Each path below is one point turned by a fixed rotation once a step. After each direction that follows a path, write how fast that rotation turns it, in degrees per step (0 if it stays still).
Each turn is a multiple of 5 degrees from 10 to 175, or 0.
Each row of a path follows its step; steps can be skipped.
Path 1:
step 1: [ 2.04 -2.25 -2.59  0.77  1.14  0.32 -1.33 -1.27  1.01  0.13  0.47  0.23
  2.84  0.27 -1.18  1.19 -0.63  1.04 -0.64 -2.58 -1.04 -1.02  1.35  0.74
 -1.42  3.23 -0.73  0.24 -0.56  1.10 -0.15  0.46  0.30  0.78  0.36  0.60
 -0.92  1.68 -0.90 -0.86  0.76  0.69 -1.00  0.08 -1.38 -0.73 -1.22 -0.57
 -2.07  0.74 -1.07  0.08 -0.82  0.18 -1.50 -0.29 -2.06 -0.35 -0.78 -0.38
 -0.54 -0.30 -0.23  1.18 -0.37  0.72  0.59 -0.49]
step 2: [-0.20  1.11 -0.53 -0.61  0.94  2.42  0.42 -0.34  1.57 -0.77  1.54 -1.04
  1.14 -1.22 -0.67  1.06  1.55 -2.35  0.85  0.00  1.41 -0.38 -0.65 -0.56
  0.37  0.17  0.55  0.94 -0.60 -0.08 -0.89 -1.97  1.35 -1.50 -0.98 -1.08
  1.59  0.10  0.96  0.78 -1.06  0.16  0.58  0.99 -1.48  0.10 -1.88 -2.07
  0.09  2.19  0.63  0.45  1.31 -0.67 -0.85  0.64 -0.94 -0.90  0.38  1.45
 -1.60 -3.09 -0.76 -0.27  0.74  0.98  1.71  1.27]
step 4: [ 0.68 -0.53  1.69 -0.04  0.47 -0.98  0.17  1.46 -0.39 -1.65 -2.60  1.90
 -0.96 -0.48  0.50 -0.44  2.03 -2.25 -1.56  0.39  1.38  0.39  0.76  0.05
  1.99  1.14 -0.50  0.32  1.22  0.51 -0.32  0.47 -1.26 -0.23 -0.04  1.40
  0.43 -0.49 -0.38  2.01  0.46 -0.83 -0.09 -0.59  0.29  2.19  0.54  0.67
 -0.81  0.76 -1.97  0.10 -1.04  1.39 -1.16 -0.42  3.00  0.85 -1.17 -0.93
 -1.59  0.09 -0.27  0.28  1.44  0.37  0.99 -2.20]
step 8: [-0.55  2.44  0.31  0.79  0.92  0.36 -0.19  0.53  0.48  1.63  1.35 -2.06
  1.47  0.25  2.09  1.43  0.95  0.02 -0.29  0.24 -1.00 -1.04  0.25 -0.15
 -0.11 -1.28  1.11  1.69 -2.78 -1.14  2.86 -0.65 -0.35  0.23 -0.09 -1.76
 -0.01 -1.03 -0.43 -1.40 -1.03  1.52  2.21  0.79 -1.59  0.55  0.49 -0.93
  0.19 -1.13  0.05  0.25  0.90  0.39 -0.65  1.85  0.13 -0.87  0.31  0.28
  2.97 -0.16  1.05  0.66 -0.17  0.52  0.45  1.48]
step 14: [ 1.33  1.33  1.30  0.16 -1.02 -0.16  0.68 -1.80 -1.94  0.66  1.19 -0.31
  1.13 -1.03  1.04  1.59 -1.02  1.02  0.09 -1.22 -0.92  1.24 -1.91  0.99
  1.23  0.29  0.63  0.44  0.81  0.85  1.25  0.90  1.02 -1.26  0.30  0.57
 -0.60  0.71 -1.59  0.34 -1.04  0.36  1.31 -2.21 -3.08 -0.21 -1.24 -1.77
 -0.43  0.11 -0.23 -0.66 -1.10 -1.92 -0.48 -0.32 -0.18 -0.11 -1.98  1.35
  2.10 -2.22 -1.21  0.74  0.22  0.42 -1.25  0.08]
step 15: [-0.37 -1.24 -0.23 -1.39 -0.45 -0.74  0.70  1.08 -1.02 -0.54  0.25  0.91
  0.09  0.69 -0.29  0.46  2.34 -1.29 -0.10 -0.05  0.19  2.74 -0.06 -1.03
 -1.02 -0.25 -0.45  0.89  0.56 -0.50 -0.72  0.63  0.97  0.82 -2.92  0.99
 -0.36  0.92 -0.67  1.44 -2.11 -0.54 -1.88  0.71 -0.85  2.46 -3.01 -0.55
 -0.87  1.15  0.95  0.03  0.32  0.04  0.33  0.62  1.47 -1.15 -0.13 -0.65
  1.72 -0.76  0.93  1.67  1.50  0.48  0.79 -2.31]
step 18: [ 1.49 -0.76 -0.74 -0.48 -0.21 -0.54 -1.31 -0.44  2.57 -0.39 -0.36  0.09
  0.30  0.83 -0.35  0.66 -0.80 -0.13  0.77  1.17  0.45 -0.68  1.47  0.26
 -2.21 -0.70 -1.55 -2.10 -0.70 -0.27 -1.30 -1.27 -1.90 -0.80 -1.02 -0.04
  1.85 -0.39  2.12 -1.71  2.37 -0.37 -0.67 -0.62  2.20  1.63 -0.53  0.66
  0.71 -1.19  0.00  1.24 -0.30  1.04 -0.95 -0.78 -1.46  1.74  1.56  0.12
 -0.18 -1.93 -1.04 -0.58  2.03  0.69  1.13  0.49]
step 27: [ 0.33  0.08 -1.24 -0.29  1.58  1.64 -0.30  1.31 -2.32 -0.20  0.30  1.56
 -1.36 -0.14 -0.12  1.45 -0.42  0.21 -0.20  1.28  0.25  0.00 -1.43  0.96
 -1.37 -1.39  1.20 -0.91 -0.70  0.30 -0.18  1.29 -1.18 -1.25  0.75  0.38
  0.41  0.12 -1.58 -0.11  2.52 -1.49  0.12  0.45 -1.74  2.00 -0.81  0.81
 -1.11 -0.51  1.58 -0.96  0.79  0.41  0.13 -2.51  1.17 -2.52  0.70  1.44
  1.54 -0.38 -0.37  1.57  0.10 -0.31 -1.80  1.32]
Speeds:
[ 0.49  0.29  0.25  0.78  0.03  0.37  0.41 -0.34 -0.30 -0.08 -0.41 -0.21
 -0.20  0.45  0.32  0.30 -0.36 -0.31 -0.19  0.16  0.06 -0.01 -0.38  0.22
  0.04  0.29 -0.17 -0.06 -0.06  0.07  0.01 -0.18  0.09 -0.08 -0.34 -0.15
  0.51  0.11 -0.19 -0.39  0.39  0.33 -0.19  0.12 -0.19 -0.02  0.00 -0.15
 -0.50 -0.79  0.43  0.21  0.04 -0.30 -0.41 -0.29 -0.20  0.35 -0.19 -0.21
 -0.03  0.06  0.50 -0.04  0.10 -0.33  0.02 -0.19] -> 170
[-0.07 -0.01 -0.15 -0.08  0.18 -0.32 -0.03  0.43 -0.05 -0.02 -0.41  0.25
  0.29  0.53 -0.11 -0.25 -0.31 -0.03  0.61 -0.30  0.12 -0.12  0.16 -0.35
  0.04 -0.07  0.32 -0.03 -0.17 -0.39 -0.02  0.18 -0.24 -0.04  0.16  0.21
  0.04  0.15 -0.60  0.00 -0.22  0.53 -0.26  0.23  0.04 -0.53  0.15 -0.34
 -0.22 -0.33  0.13  0.52 -0.10  0.66 -0.24  0.12 -0.11 -0.79  0.08 -0.14
  0.28  0.02  0.40  0.39  0.39  0.46 -0.18 -0.15] -> 155
[ 0.54  0.10  0.04 -0.12 -0.25  0.15  0.05  0.06  0.44  0.37  0.02  0.07
 -0.03  0.17 -0.29  0.28  0.31  0.35  0.28  0.44 -0.05 -0.29  0.18  0.18
  0.49  0.21 -0.01  0.44  0.18  0.04  0.80 -0.14  0.29 -0.26  0.08  0.31
  0.33  0.03 -0.17 -0.42 -0.69 -0.09  0.28 -0.35  0.11 -0.12 -0.11 -0.53
  0.19 -0.01  0.38  0.43 -0.07 -0.04  0.01  0.28  0.66  0.49  0.21  0.15
  0.13 -0.37 -0.10  0.31  0.27 -0.01  0.25  0.06] -> 65
[-0.16  0.08 -0.02 -0.39 -0.49  0.52  0.23  0.18 -0.40  0.40 -0.41 -0.33
 -0.01  0.28 -0.11  0.35 -0.12 -0.06 -0.18 -0.50 -0.07 -0.04  0.27  0.67
 -0.54 -0.61 -0.09 -0.21 -0.25  0.18 -0.11  0.33 -0.34 -0.08 -0.04  0.06
  0.13 -0.32  0.15  0.39  0.10  0.17  0.28 -0.27  0.00  0.17 -0.12 -0.85
 -0.24  0.32  0.03  0.40  0.00 -0.10  0.04 -0.16  0.22  0.01  0.11  0.13
 -0.06  0.19  0.15 -0.23 -0.29  0.48  0.53  0.15] -> 115
[ 0.38 -0.36  0.48  0.25  0.51 -0.07 -0.24 -0.09 -0.33  0.12 -0.04 -0.01
  0.78  0.10  0.35  0.52  0.21  0.02  0.24  0.36 -0.04  0.25  0.02 -0.19
 -0.18 -0.46  0.10 -0.54  0.18  0.08  0.08  0.25 -0.13  0.10 -0.01 -0.22
 -0.28 -0.25 -0.37 -0.36 -0.28  0.34 -0.14  0.00  0.02 -0.26 -0.26  0.05
 -0.42  0.40  0.07  0.01  0.04 -0.28 -0.10  0.58 -0.20  0.10  0.25 -0.28
 -0.56 -0.40 -0.37 -0.06 -0.36  0.05  0.00  0.59] -> 60
[-0.32  0.68  0.15  0.13 -0.19 -0.51 -0.28 -0.21 -0.17  0.08 -0.46 -0.14
  0.14 -0.56 -0.09  0.35 -0.16  0.14 -0.29  0.83  0.30 -0.26  0.52 -0.13
  0.74  0.12  0.07 -0.12 -0.44  0.29 -0.09  0.44 -0.64  0.13  0.04  0.13
  0.32  0.15  0.15 -0.21 -0.06  0.31 -0.13  0.18 -0.18  0.42  0.18  0.05
 -0.15  0.40  0.19  0.08 -0.19  0.34  0.12 -0.05 -0.15 -0.10  0.02  0.20
  0.25  0.30 -0.01 -0.16  0.01 -0.25  0.16  0.21] -> 80
Path 2:
step 2: [-0.81 -0.68 -1.37  0.06 -0.49 -0.46 -1.62  0.45 -0.29  0.59 -1.30  0.84
 -0.77  0.30 -0.82  1.81 -0.68 -1.54 -0.22  0.66  2.05  1.33  0.59  2.66
 -1.51  0.18  0.33 -0.76  0.58  0.44  1.31  0.63 -0.07  1.14 -1.88  1.14
 -0.52 -0.34 -1.02 -0.52 -0.02  2.31  0.44 -0.52 -1.60  1.28 -0.65 -0.83
  1.28 -0.89  0.26  0.05  1.62  1.63  0.37  0.15  1.34  0.05 -0.17  0.86
  0.44  1.55 -1.11 -0.19 -1.90 -0.23 -0.06  2.58]
step 4: [ 2.50 -0.45  0.74  0.43 -1.43  1.64 -1.08 -1.20  0.97 -0.23 -0.21  0.49
 -1.54 -0.86  0.11  0.77  0.13 -1.44  0.86 -0.03  1.07 -0.97 -2.06  1.17
 -0.12 -0.65  2.91  0.71  1.01  1.18  1.21 -0.02  0.08 -0.19  0.09 -1.17
  0.79  0.18  1.44 -0.16  1.91 -1.11 -1.23 -0.78  0.56 -0.27 -0.52  0.09
 -1.48  0.85  0.06  0.75 -1.24  0.83  2.22  1.33 -0.38  0.98  0.80 -0.65
  0.40  0.16 -2.01 -1.04 -1.68 -0.04 -0.87  0.50]
step 5: [-1.11  0.10  0.25  0.00 -0.06 -1.07 -0.23  1.01 -2.72  1.31  1.05  1.55
  1.01  0.15 -0.01  1.22 -0.75  0.57 -1.56  1.13  1.33  1.10 -0.65  2.86
 -2.82  1.45  0.00  1.05  1.63 -0.33 -0.38 -0.86  1.09  0.90  0.98 -0.18
  1.24  0.02  0.43 -0.48  0.17  0.13  0.41  0.33 -0.41  0.46 -0.51 -0.01
  1.32  0.80  0.28 -1.54 -0.57  0.64  0.36 -1.19 -0.01 -1.21  0.14 -0.35
  0.42 -1.49  0.52  0.68  0.20 -2.35 -2.13  1.12]
step 6: [ 1.19 -1.23  0.57 -0.78 -0.40 -1.61 -0.24  0.40  2.36 -0.59  0.27  0.24
  0.19 -1.07 -1.46 -0.73 -1.50  1.10  0.27 -0.73 -1.09  0.46 -0.10 -0.92
 -0.74  0.76  1.30  0.23  1.73 -1.66  1.06  0.40 -0.57  0.54  0.09  0.15
  0.22 -0.72 -0.69 -0.27  0.27 -0.85  1.71 -2.41  0.70  1.98  0.90  0.19
 -0.19 -1.00 -0.79 -1.28 -0.64 -0.01  0.23 -0.76 -2.44  0.27  0.89  2.45
 -0.92 -0.69  0.40 -2.19 -2.18  0.10  1.07  0.86]
step 14: [-1.89 -1.51 -0.02  1.23 -1.66  0.45  0.50 -3.24 -0.04  0.20 -1.18 -0.97
 -0.75  0.42 -1.55  2.70  0.35 -1.76  1.36  1.36  0.89  1.29 -0.33  0.27
 -1.12  0.22  0.20 -0.28 -0.63  0.21 -0.88  1.10 -1.37  1.63 -0.37  0.41
 -0.87 -1.11  0.91 -0.89 -1.24  0.52  0.63 -0.87 -0.94 -0.21 -1.14  0.64
 -0.56  1.43  0.02  0.93  1.70  0.22  0.83 -0.44  1.35 -0.65 -2.03 -0.01
 -0.75 -0.63  0.48 -1.07  0.80  0.11  0.17  1.27]
step 17: [-0.73 -0.92 -0.28  0.48 -0.78  1.80  0.65 -0.75 -0.14  0.41 -1.03  0.38
  1.12 -0.53  0.24  1.27  0.45 -0.43  0.67  0.69  1.61 -0.24  0.21  3.57
 -0.63  2.12  1.10 -0.07  1.63  0.66 -2.11 -1.14  0.97  1.11 -0.66 -0.71
 -0.99 -1.19 -0.68 -1.38 -0.12 -0.43 -1.99  0.27 -0.96 -0.16 -1.31  1.25
  0.04  0.64 -2.32 -1.52  0.60  1.00 -0.67 -0.64 -0.12  0.09  0.66  2.00
  0.02 -1.83  0.55 -0.04 -1.07  0.04  0.64  0.73]
step 24: [-0.50 -0.67  2.97 -1.25  0.44 -0.68 -0.49 -0.70  1.55  0.75 -0.35  0.50
  0.02 -0.07 -0.35  0.65 -0.25  0.05 -1.40 -0.72 -0.42  0.95 -1.00  0.16
  0.28  0.27  2.25  1.35  0.91 -0.63 -0.83  1.28 -1.41 -0.39 -0.84 -1.28
 -1.07  1.22 -0.23  1.46 -1.10 -1.03  0.68 -0.69  0.76  2.58  1.09  1.21
 -0.26  0.92  1.03 -2.59  0.27  1.75  1.65  0.47 -0.52 -0.24 -0.04  0.79
 -1.31 -0.96  1.40  0.27 -1.05  0.24  1.53 -0.60]
step 26: [-1.98 -0.41  2.35  0.85  0.02 -0.34  1.32 -0.24  0.66 -0.71  2.22  0.48
  1.20  0.35 -1.28  1.84  0.58 -2.14 -1.85 -0.54 -0.30  0.94 -0.39 -0.72
 -0.67  1.38 -0.19 -0.68  0.15  0.06 -0.91  1.31 -1.02  1.55  2.70  0.73
  0.33 -0.24  1.55 -0.42  0.80 -0.06 -0.71 -1.06 -0.17 -0.60  0.32  0.08
 -1.68 -0.14 -0.28  0.68 -1.23 -0.40  0.43 -0.12  0.35 -1.04 -0.51  1.37
 -1.26  0.59  1.01 -0.98  1.83 -1.42  0.16  1.96]
Speeds:
[ 0.32  0.25 -0.13 -0.22  0.21  0.60 -0.12 -0.03 -0.17 -0.34 -0.01  0.00
 -0.04 -0.23 -0.20  0.18  0.16 -0.08  0.02 -0.38  0.41 -0.46 -0.41  0.10
 -0.44  0.35  0.26  0.11  0.39  0.03 -0.23  0.52 -0.26 -0.02  0.38 -0.35
 -0.13  0.46 -0.12 -0.02 -0.05  0.14 -0.36  0.24  0.38 -0.02 -0.60  0.03
  0.02 -0.26 -0.38  0.08 -0.28 -0.50 -0.29 -0.36  0.11  0.15 -0.24  0.28
 -0.55  0.08 -0.23  0.41  0.40 -0.10 -0.43 -0.49] -> 85
[-0.37 -0.06  0.00  0.05 -0.60  0.39  0.49  0.16  0.23 -0.11 -0.05 -0.39
  0.04  0.15 -0.41  0.29 -0.25 -0.31 -0.07  0.19 -0.11  0.32  0.43  0.32
  0.03 -0.31  0.11 -0.28  0.11  0.00 -0.17 -0.24  0.34  0.37 -0.05  0.05
  0.15  0.03  0.28  0.14 -0.23  0.64 -0.33  0.30 -0.09 -0.06  0.33  0.39
  0.33 -0.38 -0.48 -0.09 -0.25  0.06  0.40 -0.57  0.08 -0.36  0.03 -0.12
 -0.29  0.05 -0.02  0.49  0.13 -0.12 -0.60  0.62] -> 120
[-0.19  0.60 -0.34 -0.07 -0.47 -0.06  0.45 -0.16  0.46 -0.42  0.27  0.07
  0.03  0.06 -0.20 -0.45  0.38 -0.49  0.03 -0.40 -0.38 -0.01 -0.22 -0.06
  0.08  0.05  0.28 -0.30  0.15  0.15 -0.24 -0.08  0.17 -0.01  0.31  0.32
  0.32  0.20  0.23 -0.34 -0.06 -0.41  0.34  0.09 -0.30 -0.44 -0.12 -0.12
 -0.45  0.19  0.61  0.25 -0.15  0.18  0.20  0.52 -0.05  0.19 -0.20 -0.01
  0.11  0.56  0.05  0.17  0.10  0.19 -0.69 -0.15] -> 95
[-0.10 -0.06 -0.25  0.03  0.03  0.44  0.10 -0.55 -0.45 -0.21 -0.10  0.07
  0.52 -0.02  0.15 -0.54  0.38  0.18 -0.16  0.00  0.20  0.15 -0.12 -0.48
  0.11 -0.05  0.46 -0.23 -0.23 -0.11 -0.68  0.20 -0.13 -0.16 -0.09  0.41
 -0.19 -0.48  0.24  0.27  0.24  0.01  0.06 -0.24  0.22  0.39  0.31  0.06
  0.51  0.31 -0.15  0.05  0.10 -0.21 -0.51  0.29 -0.14 -0.16 -0.13 -0.09
  0.04 -0.32  0.23 -0.11 -0.17 -0.67 -0.68  0.33] -> 160
[ 0.58 -0.42 -0.47 -0.05 -0.51  0.30 -0.04  0.60 -0.17 -0.34 -0.01  0.05
  0.08  0.66 -0.13 -0.17 -0.01  0.25 -0.64 -0.28 -0.46  0.25  0.26 -0.33
 -0.33  0.15 -0.53  0.15  0.01 -0.12  0.16 -0.30  0.31 -0.24  0.30  0.07
 -0.38 -0.01  0.28 -0.45 -0.22  0.27  0.24  0.18  0.38  0.25 -0.33 -0.05
 -0.45  0.36 -0.29 -0.40 -0.23  0.07 -0.34  0.26  0.17 -0.06 -0.07 -0.24
  0.17 -0.21 -0.22  0.03  0.13 -0.07  0.10  0.04] -> 145
[-0.19  0.28  0.91 -0.07 -0.15  0.24  0.06  0.44  0.05 -0.03  0.23  0.20
 -0.46 -0.52  0.09 -0.31  0.01  0.03  0.01  0.16 -0.12  0.11 -0.01  0.10
 -0.53 -0.07 -0.12 -0.10  0.00  0.00 -0.06 -0.28  0.32 -0.30  0.20 -0.03
  0.15  0.04  0.25  0.43  0.27  0.31 -0.65 -0.32  0.00  0.21 -0.08 -0.27
  0.11 -0.08  0.41  0.28 -0.41  0.06 -0.49  0.03  0.25 -0.02 -0.67 -0.24
  0.59  0.05 -0.28 -0.52  0.44 -0.20  0.04  0.15] -> 100
